Small tables with named rows and columns. After each table, cells are looked up by row and column.

bog
|  | gapemu | bet | med | gikeni | lavev | duda | gif | guve | did | zet |
|---|---|---|---|---|---|---|---|---|---|---|
| bivul | 116 | 204 | 133 | 127 | 102 | 86 | 133 | 83 | 93 | 174 |
| paz | 116 | 126 | 86 | 121 | 147 | 146 | 37 | 140 | 149 | 124 |
| fis | 116 | 199 | 186 | 133 | 122 | 128 | 100 | 78 | 105 | 132 |
| bipekor | 116 | 203 | 130 | 127 | 96 | 91 | 132 | 75 | 109 | 178 |

bet of bipekor = 203
gikeni of paz = 121
gif of bipekor = 132
gif of fis = 100
lavev of bipekor = 96
gif of bivul = 133
duda of bivul = 86
duda of fis = 128
bet of paz = 126
did of bipekor = 109
lavev of paz = 147
zet of fis = 132
duda of bipekor = 91
guve of bivul = 83
med of bipekor = 130
did of paz = 149
gikeni of bivul = 127
guve of paz = 140
zet of paz = 124
gapemu of paz = 116

fenole:
columns: gan, mor, penufi, maf, lor, sesili
kevik: [2849, 7049, 3209, 6183, 5750, 4006]
ker: [6966, 1253, 8656, 113, 6852, 2961]
vubaf: [3325, 8495, 1851, 2979, 4029, 4178]
zok: [5797, 6063, 5195, 3995, 5531, 2582]
miz: [2855, 7167, 3185, 6486, 5990, 4000]
ponek: [4394, 5545, 4067, 4167, 4303, 4369]
lom: [3810, 6075, 3864, 3906, 4508, 4328]
gere: [4313, 4943, 4276, 4243, 4512, 4480]
zas: [7296, 1279, 8371, 2098, 5044, 4466]
vimurik: [1599, 7782, 1768, 4849, 5398, 6096]

gan of ponek = 4394
gan of zas = 7296
mor of ker = 1253
lor of ponek = 4303
sesili of vubaf = 4178
mor of lom = 6075
mor of zok = 6063
mor of miz = 7167
sesili of gere = 4480
penufi of zok = 5195
penufi of vubaf = 1851
gan of miz = 2855
sesili of kevik = 4006
lor of kevik = 5750
maf of miz = 6486

fosotir
fields: tufid, tulora, par, lev, nitanep, lunomov
ros: [-23.325, 6.482, 42.143, -44.579, 8.497, 2.317]
pumor: [21.423, 12.055, -22.493, 63.278, 10.912, 12.711]
vafupup: [61.669, 17.150, 8.314, 17.084, 11.627, 14.104]
dem: [-77.552, -0.591, 14.700, 8.196, 8.415, 10.069]
puz: [2.104, 17.701, -82.192, 33.104, 9.380, 11.529]
namez: [16.956, 22.234, -62.246, 50.001, 12.111, 14.835]

ros, tulora -> 6.482
dem, tulora -> -0.591
dem, tufid -> -77.552
dem, lev -> 8.196
ros, par -> 42.143
vafupup, lunomov -> 14.104
namez, lev -> 50.001
puz, lunomov -> 11.529
vafupup, nitanep -> 11.627
namez, tulora -> 22.234
puz, tufid -> 2.104
namez, tufid -> 16.956
pumor, lev -> 63.278
pumor, lunomov -> 12.711
ros, lunomov -> 2.317
puz, nitanep -> 9.380
namez, lunomov -> 14.835
pumor, nitanep -> 10.912
ros, lev -> -44.579
puz, par -> -82.192
Which row has the largest lev? pumor

vubuvil =
|  | defem | fus | dibira | foz | tasupem | devuvu | zeluvoz | rapu | guko | vafopu |
|---|---|---|---|---|---|---|---|---|---|---|
| zemev | 108 | 175 | 87 | 146 | 98 | 206 | 90 | 140 | 115 | 134 |
| zez | 178 | 111 | 50 | 130 | 125 | 112 | 101 | 127 | 145 | 183 |
| vules | 187 | 183 | 193 | 175 | 141 | 151 | 120 | 132 | 149 | 126 |
| sidab | 189 | 110 | 119 | 143 | 142 | 141 | 196 | 177 | 84 | 116 |
| zilab | 164 | 85 | 122 | 208 | 171 | 160 | 155 | 147 | 137 | 143 |
| sep | 218 | 167 | 89 | 112 | 107 | 128 | 132 | 157 | 107 | 150 |
| nodobe | 156 | 96 | 64 | 122 | 150 | 85 | 77 | 111 | 123 | 172 |
| paf | 116 | 170 | 100 | 148 | 90 | 216 | 140 | 160 | 120 | 123 |
| zegum | 97 | 165 | 97 | 151 | 117 | 176 | 50 | 109 | 138 | 149 |

What is the tasupem of paf in vubuvil?
90
What is the fus of zegum in vubuvil?
165
What is the dibira of paf in vubuvil?
100
What is the dibira of zez in vubuvil?
50
What is the vafopu of nodobe in vubuvil?
172
What is the vafopu of zegum in vubuvil?
149
What is the guko of zegum in vubuvil?
138
What is the zeluvoz of sidab in vubuvil?
196
What is the fus of zilab in vubuvil?
85
What is the fus of sidab in vubuvil?
110
Row with the largest vafopu: zez

